In the data rows, 128 means zero.
Some points:
[137  75 160 104  58 117 130 120 155  95 149 103  46 123 109 129 158 157
 153 121  53 128 180 100 150 104  50 146 112 100 138 149 134 147 143 133
 174 131 174  62 100 131 188 130 105 125 128  99 111 196 131 141 125 163
 142 133  91 177  86 107 204 195 133 140]
[107 192 148 116 125 136 191 100 164 129 172 131  72 111 119 166 106 124
 109 137 175 106 166 112  67 143 106 121  88 174 113 164 208 116 108 101
 113  89 116  89 115 160  95 110 142 143 117 119 160  80 111 151 125 127
 196 107 168 142 145 141 146 133 129 175]
[172 125 161  96 132 110 101 147 140 143 149 162 130 190  79  97 111 137
 174 155  68 147 136 100  90 115 178 156 175 130 166  83 178 129 135 146
 114 158 115 101 142 144  78 132 162 145 139  97 123 172 138 146  78 100
  86  73 144 135 131 208  95 128  91 169]
[117 166 147 127 155 206 202 183 103 157 100 131 127 145 108 123 107  97
 148 124 101 142 142  92 117 122  63 138 185 136 132 120 122 105 113  96
 157 132 148 180 108 123 111 148 138 117 143 186 116 136 146  80 110 152
 151 132  42 140 200 150 113 124 150 141]
[161 123  89 163 122  98 192  82  92 160 135  72 148 111 156  87 188 143
 137 166 119 155 135 130 129 119 165 168  59 153 116 133 122 111 166 190
 132 131 115 118 139 191 154 143 159 112 152 242  97 152 146 144 120 100
 148 101 141 119 148 139 123 135 126 139]
[129 105 112 119 135 206 113 134 145 132 125 152 130 101  75 181 211 179
  91 119 114 127 136 144 142 157 151 122 162 198  74 153 142 152 142 172
 163 175 168 185 101 136  91 153  99 116 156 114 100 136  81 172 153 117
 147 115 149 114 112 114  67 141 123 136]
[ 55  89  81 131 130 111 133 159 156 113 125 167 187 120 144 124 125 166
 101 144  66 103  90 138 178  99  71 188 134 123 137 148 138 161 127 106
 108 106 128 137 132 165 127  55 134 119  61 129 106 112  99 119  96  93
 175 101 156 168 156 116  91  91 116 121]
[113 162 148  66 122 185 126 153 125 107 103 115 177 113 145 202 140 115
  86 121 114  81 154  79  88 126 156 184  89  99 143 107  83 158  91 177
 136  89 119  91 145 119 146 176 152  97  95 106 113 129 195 105 102 122
  99 171 201 115 167 112 126 128 143 111]
[186  73 102  82 145 114 103 108 155 132 145  88  93 170 181 156  99  84
  64 166 161 137  99 132 157 140 101 141 199 122  90 187 133 126 119 147
 110 136 113 176 124 142 209 132 144 153 119 108 142 139 193 175 145 143
 158 161 122 106 175 161 142 122  79 133]
[170 138 131 115  81 141  83 170 133 133  90 149 122 169 110  86 158 144
 137  96 140 137 134 178 118 113  84  95 129 124 137  96  87 134  71 151
 138 181 105 112 113 114 170 135 144 153 108 194 190  97  79 129 108  66
 186 183 174 108 111 121 137  89 150 167]
[109 141 149 111 137 120 108 121 134  84 124  76 121 130  94 145  86  94
 200 141 178  73 177 118 186 126  98 135 119 121 105  70 114  95 199 157
  92 109 103 154 131 157 142 123 121 161 101 130 161 170  92 129 136 131
 115 133 116 109 127  76  38 128 156 147]
[ 84 145 160 137 159  84 108 140 137 177 137 162 127  90 118 119 161 161
 105 157 171  95 137  72 186 102 198 143 125  59 132 169  98 160 103  63
 178 154  89 137 108 125 125 192 138 148 159 146 189 147 121 137 135 137
 146 130 117 155 114 123 107 116 148 147]
[148 116 112 182  61  92 169  84 104 201 146 131 173 145  84 190 141  95
 117 114 143 144 140 162  78 100 138  96 146 122 163 131  90 161 113  80
 101  91 161 113 105 115 157 112 135  93 121  73 130 182 130 151 135 151
 137 118 119 118 134 109  65  86 147 135]
[162 131 132  78 139  91 134 128  88 118  89 121 112 165  69 156 152 127
 102 165  80 183 129 116 213 133 118 121  14 106 102 126 208  88  80  75
 115 132 159 159 154 128 113 126 123 134 120 106  91 149 150  73 137 135
 128 141 112  84  75 115 186  79 148 146]
[ 76 119 125 105 134 140  95  53 117  75 195 149 141 162 146 118 108  85
 120 111 152 115 188 126 136 144 138 129 112 138 198 173  96 133 121 103
 107 227 146 125 126 162  89 120 133  90 116 142 103  93 141 115 131  64
 125 150  70  79 122 131 131 151 141 119]
[135 118 167  90 180  86 119 121 141 167  77 137 120 110 148 135 156 142
 188  83 181 136 101 127 103 188  65 113  96 145 158 148  73 118 125 135
 142 151 102 140 133 103  65  83 123 101 101 147 111 155 191 141 134 171
 161 110 154 133  89 148 118 134  92  96]
[168 103 113 139 130 136 132 111 137  91 183 159 127 101 151 140 129 185
 163 122 164 106 166 131 126 111 105 133 150 111 152  77 153 163 157 129
 141 130 168 155 210  90 128 136 154 109 214 135 153  84 150  88 118 158
 158 105 132 111 131 106 149  40  95  69]
[135 102 116  84 142 115 145 170  63 163 168 165 165  91 155 116 106 144
 112 187 136 140 136  81  88 171 118  89 145 141 163 147 133 121 163 178
 181  57 116 125 140  90 158  76 112 142 113 127 142 126  84 116 160  94
 113 146  96  83  79 121 131 140 151 149]
[139 164  66 171  93 171  81 133 168 136 123 128 167 133 102  90 134  65
 160 162 126 160 156 134 170 159 123 122 131 135 165 145 128  64  88 137
 164  88  72 109 190 116 127 151 111 140 173  82  98 115 134 111 150 149
 177 126 147 166 121 107 104 181 105  88]
[160 149 155 135 139 119 131  79 183 118 137 108 168 142  70  95 133  90
 102 102 116 138  55  53 111  53 133 112 110 150  93 127 135 159 103 170
 126 134 131 103 153  84 110  63 101 113 135 159 172 124 102 142 158 112
 111 136 100 123 145 107 121 151 111  59]
[127 118  94 131  96 107 143 134 166 134 174  57 143  79  89 146  64 186
 124  79 141 149  83 129 115 182 166  86 174 107 119 118 139 119  66 130
 163 172 122 143 164 178 154 146 165 116  50 146 104 102  86  86 110 193
  70 118 125 110 128 137 151 155 146 117]
[137 143  82 118  91 124 111 126 136 151  81 119  98 127 160  81 171 106
 182 136 150  77 140 108  92 139 147 128 150 154  25 151 150 174 175  85
 114 120  96 150 159  92 132 133 138  75  89  79 110  99 130  86 101  83
  81 130  82 144 106 135 138 109 137 143]
[ 63 122 101 141  80  75 155 141 121 118  94  98  79 156 120 122 102 137
  91 130 175 127 115 103 119 128 142 161 124 135 174  82 154 136 153 144
 135 145 117 159  75  66 106 144 129 134 172 136  52 112  90 142  98 137
 110 211 144 146 116 137 109 135  49 116]
[173 155 140 172  82 126 127 148 117 104 130  95 136 114 201 176  70  96
 171 117  85 148 121 108 159 129 163 166 134 144 111 122  95 185 143 134
 133 166  94 133  69 104  81  94 102 168 131 126 114 101 134 114 212 145
 139  97 176 131 111 157 141 109 178 155]
[194 185  71 145 172 178 139 117 107 151 131 156 106 122 160 109 103 137
 126 111  98  72  92 112 159 119 148 107  87 139 182 144  87  97 147 140
  73 138 187 118 119 134 141 135 125 123 117 100 150  86  96 171  89 174
 100 168 113 192  91 141 118 112 125 157]
[129 102 171 147 100 147 154 167  66  92 140  94 139 164 106  65 134 126
 106 158 143  94  97 198 151 149 171  80 131 115 130 132 148 172 143 137
 111  97 157 116 109 163  78 145  85 116  69 129 181 134 182  81 171 157
 145 154 122 154 130 138 149 127  54 113]
[ 93 115  84 104 135 154 133 135  92  85  70 105 118  97 155 126  87 141
 146  92 117 103  92 138 144 123 172  82 151 113 123 131 144 125 118  48
 134 120 125  67 187 115 104  79 151 147 187 151 125 199 135 224 135  92
 132 141 129 105 150 152 124 145 143 132]
[ 63 132 165 132 157 119 105 154 211 153  91  98 105 156 182 126 149 134
 104 117 109 198 169 131 115 123 177 101 144 120 125  62 124 108 146 132
 113  89 162 110 125 168 154  90  94  83 139 142 144  52 155 160 146 149
 126 113 101 149  77 150  95 101 161 127]
[ 81 132 110 127 143 157 139  96 142 144 137 200  97 156 198 113 117 109
  97  92 122 173  76 160 104 129 107 159 101 101  72 119 100 123 155 135
 128 161 112  80 166 128 122 161  87 130 134 126 147 192  77  58 148 169
 105 111 131 108 129 106 107 109  95 175]
[116 141 143 126 168 187 131  89  90 142 147 124 121 166 102 141 109 208
 172 140 150 200  98 137  92 118 164 135 142  89 119 104  99 115 163 109
  78 126  97 162 121  94 157 111 124 174 100  96 101 117 142 118 114  83
 171 136 153 192 141  89 176 158 170  92]
[121 118 107 142 146  81 120  97 102 118  73 212 151 112  94 133  88 125
 144 140 141  92 163 155 118 101 140 136 145  78  71 104 115  87 107 193
 136 101 148  91  76 129 104 173  92 123 113 114  81  94 112 176 147 147
 164 103  93  85 161 164 176 108 137 100]
[109  86  85 194 181  95 121 119  97  90 158 149 115 114 111 110 165  78
  88 129 124 108 104 105 121 121  65  74 145 152 117  48 126 124 117 111
 124 127 104 133 105 116 125 172 133 126 136 123 154 113 198 123 102 111
  97 102 181 154 113 141 135 171 172 156]
[135 203 182 128 117 121  64 100 133  78 109 129 129  54 169 119 158 106
 146 181 104 182  89 148 120 154  96  94 125 125 156 140 128 178 161  98
  97  72 180 148 106 142 134 184 154 137 133 138 118 140  87 147  97 111
 101 108 136  79 159 131 141 140 110  97]
[145 100 187 183 146  91 142 116 123  89 138 144  93 149 132 128 171 135
 124  93  81 115 163 174 111 184 138 159 173 110 144 213 148  67  89 151
 111  88  83 166 133 125 139  91 110 119 155 145 161 146  97 107 131 131
  42 182 152 135 160 131 139 121 163 106]
[147 161 144 135 150  94  95 200 132 133 135 129 169 148 117 160 119 145
 101 103 147  89 146 196 118 102 136 126  89 170 112 161 122  99 142  88
 127 152 180 107 130  74 192 108  99 198 156 158  95  97 156 103 115 127
  81  51 111 121 161 115 119 196  94 135]
[112  59 166 130 125 173 133 172 137 194 128  90 157  74 149  95  94 102
 119  96 164 128 101 182 134  82 118 163 111 169 149 123 155  97 116 129
 139 129  97 153  95 185 102 147 193 129 153  58 163 130 116 149 134 116
  85 109 110 117 107  76 196 120 139  98]
These points spread out most along one direction. Take the direction at right angles to it along which they spread out most. Go by this last direction. Where along it does each point below lie, from 0 to 99? The average is 50, and the first point in the table lies past the average. One standard deviation of the points above along it is 16.
[194 185  71 145 172 178 139 117 107 151 131 156 106 122 160 109 103 137
 126 111  98  72  92 112 159 119 148 107  87 139 182 144  87  97 147 140
  73 138 187 118 119 134 141 135 125 123 117 100 150  86  96 171  89 174
 100 168 113 192  91 141 118 112 125 157] 59
[107 192 148 116 125 136 191 100 164 129 172 131  72 111 119 166 106 124
 109 137 175 106 166 112  67 143 106 121  88 174 113 164 208 116 108 101
 113  89 116  89 115 160  95 110 142 143 117 119 160  80 111 151 125 127
 196 107 168 142 145 141 146 133 129 175] 54
[147 161 144 135 150  94  95 200 132 133 135 129 169 148 117 160 119 145
 101 103 147  89 146 196 118 102 136 126  89 170 112 161 122  99 142  88
 127 152 180 107 130  74 192 108  99 198 156 158  95  97 156 103 115 127
  81  51 111 121 161 115 119 196  94 135] 55
[148 116 112 182  61  92 169  84 104 201 146 131 173 145  84 190 141  95
 117 114 143 144 140 162  78 100 138  96 146 122 163 131  90 161 113  80
 101  91 161 113 105 115 157 112 135  93 121  73 130 182 130 151 135 151
 137 118 119 118 134 109  65  86 147 135] 45
[121 118 107 142 146  81 120  97 102 118  73 212 151 112  94 133  88 125
 144 140 141  92 163 155 118 101 140 136 145  78  71 104 115  87 107 193
 136 101 148  91  76 129 104 173  92 123 113 114  81  94 112 176 147 147
 164 103  93  85 161 164 176 108 137 100] 66
[139 164  66 171  93 171  81 133 168 136 123 128 167 133 102  90 134  65
 160 162 126 160 156 134 170 159 123 122 131 135 165 145 128  64  88 137
 164  88  72 109 190 116 127 151 111 140 173  82  98 115 134 111 150 149
 177 126 147 166 121 107 104 181 105  88] 53
[116 141 143 126 168 187 131  89  90 142 147 124 121 166 102 141 109 208
 172 140 150 200  98 137  92 118 164 135 142  89 119 104  99 115 163 109
  78 126  97 162 121  94 157 111 124 174 100  96 101 117 142 118 114  83
 171 136 153 192 141  89 176 158 170  92] 50
[117 166 147 127 155 206 202 183 103 157 100 131 127 145 108 123 107  97
 148 124 101 142 142  92 117 122  63 138 185 136 132 120 122 105 113  96
 157 132 148 180 108 123 111 148 138 117 143 186 116 136 146  80 110 152
 151 132  42 140 200 150 113 124 150 141] 52
[137  75 160 104  58 117 130 120 155  95 149 103  46 123 109 129 158 157
 153 121  53 128 180 100 150 104  50 146 112 100 138 149 134 147 143 133
 174 131 174  62 100 131 188 130 105 125 128  99 111 196 131 141 125 163
 142 133  91 177  86 107 204 195 133 140] 68
[161 123  89 163 122  98 192  82  92 160 135  72 148 111 156  87 188 143
 137 166 119 155 135 130 129 119 165 168  59 153 116 133 122 111 166 190
 132 131 115 118 139 191 154 143 159 112 152 242  97 152 146 144 120 100
 148 101 141 119 148 139 123 135 126 139] 59
[113 162 148  66 122 185 126 153 125 107 103 115 177 113 145 202 140 115
  86 121 114  81 154  79  88 126 156 184  89  99 143 107  83 158  91 177
 136  89 119  91 145 119 146 176 152  97  95 106 113 129 195 105 102 122
  99 171 201 115 167 112 126 128 143 111] 51
[109  86  85 194 181  95 121 119  97  90 158 149 115 114 111 110 165  78
  88 129 124 108 104 105 121 121  65  74 145 152 117  48 126 124 117 111
 124 127 104 133 105 116 125 172 133 126 136 123 154 113 198 123 102 111
  97 102 181 154 113 141 135 171 172 156] 53
[160 149 155 135 139 119 131  79 183 118 137 108 168 142  70  95 133  90
 102 102 116 138  55  53 111  53 133 112 110 150  93 127 135 159 103 170
 126 134 131 103 153  84 110  63 101 113 135 159 172 124 102 142 158 112
 111 136 100 123 145 107 121 151 111  59] 50
